(in the rows, 128 means zero)
The rows of D fall into a few groups, which share some directions, and each row is roughly a mix of its group's hidden directions.
D, 111 rows:
[[150 131 158 145  95 186 155 111 131 122]
 [119 125  97 197 101 125 145 125 112 121]
 [143 136 171  66 135 133 123 146 149 145]
 [137 145 120  72 153 103 109 164 119 151]
 [183 130 149 139 120 102 132 149 143 175]
 [ 95 105  95 134 140 107 136 147 126 187]
 [129 132 156 129 105 133 128 109 118  55]
 [132 152 148 152 111 170 157 108 158 165]
 [135 132 161  65 153 147 122 154 142 140]
 [ 97 103  89 120 146 148 154 152 111 169]
 [138 138 158 130  97 187 161 110 134 131]
 [ 93 107  95 142 139 111 137 147 124 185]
 [169 112 116 132 135 177 145 140 129 175]
 [176 151 115 150  97 134 115 166 138 158]
 [158 127 164  90 115 177 142 155 124 127]
 [ 86 130 141  83 165  93 111 114 123 126]
 [189 147 127 166 100 124 137 143 149 140]
 [107 123 104 130 131  69  92 152 118 153]
 [137 133  85 187 116 127 125  94 146 122]
 [182 131 117 155  99 126 117 167 150 148]
 [162 140 146 102 118 167 142 161 141 171]
 [176 156 142 133 109 137 112 115 147  77]
 [ 97  88 138 139 151 147 181 143 108 120]
 [ 98 122 174 104 141 166 121 106 134 165]
 [ 96 100 144 163 122 126 142  70 129 114]
 [187 132 125 155 106 112 125 162 150 151]
 [ 92  96 115 169 123 129 172 103 111 117]
 [ 97  93 109 126 155 158 157 143 101 163]
 [137 152 171 110 113 116 106 108 124  73]
 [136 143 166 148 104 169 150 107 144 168]
 [ 78 131 147 119 117 184 144 117 107 140]
 [100  92  94 124 146 149 158 149 108 165]
 [134 143 182 105 126 119 117  99 126  79]
 [178 145 158  98 100 158 128 151 145 127]
 [152 164 128  98 123  93  95 171 134 139]
 [140 141 173  87 128 116 106 111 165 157]
 [132 106 126 167 105 151 148  76 128  97]
 [ 85  98 102 125 160 124 142 146 106 169]
 [ 77 106 125 151 141  87 138  89 126 121]
 [168 156 145  90 108 119 127 169 149 148]
 [ 83 133 108 128 149 125 167 131  91  92]
 [117 111 171  69 142 137 139 142 115 102]
 [188 157 112 116 108 149 118 162 142 123]
 [180 157 126 128  96 150 126 172 137 135]
 [119 122 184  67 138 124 124 132 131 135]
 [141 162 143 139 111  85  95 113 151  89]
 [140 135 180 102 137 171 154  98 131 126]
 [ 63 119 133 112 125 150 150 113 103 102]
 [161 163 107 133  98  91 125 172 139 136]
 [104 106 107 126 150 159 153 146 111 183]
 [125 150 112  90 158  85  95 153 130 151]
 [124 147 100 149 141 122 123 187 155  95]
 [181 124 132 150 111 134 132 163 134 174]
 [179 139 156 135 123 122 106 128 166 168]
 [180 140 155 139 105 122 112 122 164 163]
 [ 97 117 173  98 143 131 131 132 119 181]
 [179 137 104 176 106 134 149 147 136 116]
 [101 129  87 180 133  90 127 107 136 138]
 [ 91  84 121 120 131 148 161 138  99 165]
 [112 157 160 110 145  96 103 109 127  79]
 [ 93 102 152 154 130 131 138  67 141 133]
 [117 133 123 123 130  53  92 130 138 128]
 [ 77 112 125  98 155  85 120 133 104 115]
 [ 74 140 147  99 137 140 122  81 122 110]
 [124 152 172 147  93 151 172 131 135 150]
 [ 90  93 107 125 134  99 128 139  97  83]
 [ 84 163 127 143 143 138 152 115 158 171]
 [152 119  78 155 127 114 146 171 105 109]
 [158 150 165 132  98 125 110 107 136  76]
 [116 128 168  69 150 113 120 128 141 159]
 [151 131 165  61 134 129 127 123 154 133]
 [103  98 131 143 144 137 136  70 134  88]
 [103 108  77 167 142 126 146 115  94 115]
 [180 123 130 125 131  80  99 139 156 147]
 [188 139 130 152 103 119 113 148 160 150]
 [ 67 112 130 107 151 139 147 110  99 106]
 [175 147 118  76 137 148 115 160 130 134]
 [ 82  99 147 110 142 157 168 117 101 123]
 [167 157 103 135 141  79 137 156 106 143]
 [182 137 141 143 103 111 113 151 162 159]
 [186 133 131 148 101 120 106 146 164 149]
 [113 130 109 126 131  57  99 137 142 146]
 [ 98 112 168 118 153 162 160 112 111 159]
 [172 127  79 168 119 134 131 143 124 101]
 [175 165 145 130 121 132 111 111 155  85]
 [161 160 108  87 138  99  97 158 139 131]
 [156 177 159 145 106 105 140 137 163 141]
 [162 127 139 141 108 190 154 124 134 154]
 [ 89 108 101 104 180  99 131 138 113 119]
 [ 78  98 151 133 148 116 140  78 132 132]
 [ 73 109 147  99 162 128 150 131  99 138]
 [191 123 109 155 104 125 106 148 151 138]
 [ 78  91 124 100 164 127 136 140  96 128]
 [179 160 100 108 136 137  91 139 153 129]
 [165 141  93 160 118 154 110 122 140  83]
 [145 129 116 154 116 148 145 130 155 195]
 [101 109 100 119 139  64 106 145 121 140]
 [ 88 110 154 167 111 101 132  86 126 116]
 [160 142 166 125 112 115 111 145 165 174]
 [191 156 119 112 112 154 105 140 148 120]
 [151 142 182 102  97 128 129 133 152 163]
 [ 77  98 159 102 150 142 151 111 107 138]
 [169 132 130  61 143 152 122 133 128 121]
 [181 135 133 134 114 109  95 149 162 159]
 [124 106  66 147 129 129 123 163 106 102]
 [ 71 124 132 120 122 161 157 108  96 108]
 [ 73 100 120 105 152 153 133 113  94 115]
 [ 82 131 129 115 148  68 107 126 121 111]
 [173 146 140 132 103 129 111 117 140  69]
 [100 130 114 148 119 173 163 105 102  93]
 [173 136 142 144  87 141 120 118 137  79]]
One row of each group comes first, with its name. Which group is each row after those in?
[ 82 115 156 108 148 144 148  80 112 121] : E
[ 79  96 159 124 150 123 132  82 120 125] : R
[ 90 104 105 124 134  67 110 142 111 120] : F

[144 121  97 142 123  69  92 147 138 149] : F
[154 130 172  76 120 159 137 155 129 132] : R
[140 120 135 157  85 190 140 126 132 139] : E
[178 158 149 115 103 154 104 154 148 140] : R
[ 70  99 157 138 146 117 130  91 115 136] : R
[ 65 117 136 103 146 148 144 109  97 117] : E
[182 159 109 161  96 122 118 126 151 115] : E
[ 92 115 100 137 152 138 162 125  95  84] : E
[127  73 116 102 121 108  98  89 118 114] : E
[106 131 119  81 176  95  98 131 124 137] : R
[145 127  95 128 136  67  89 147 139 131] : F
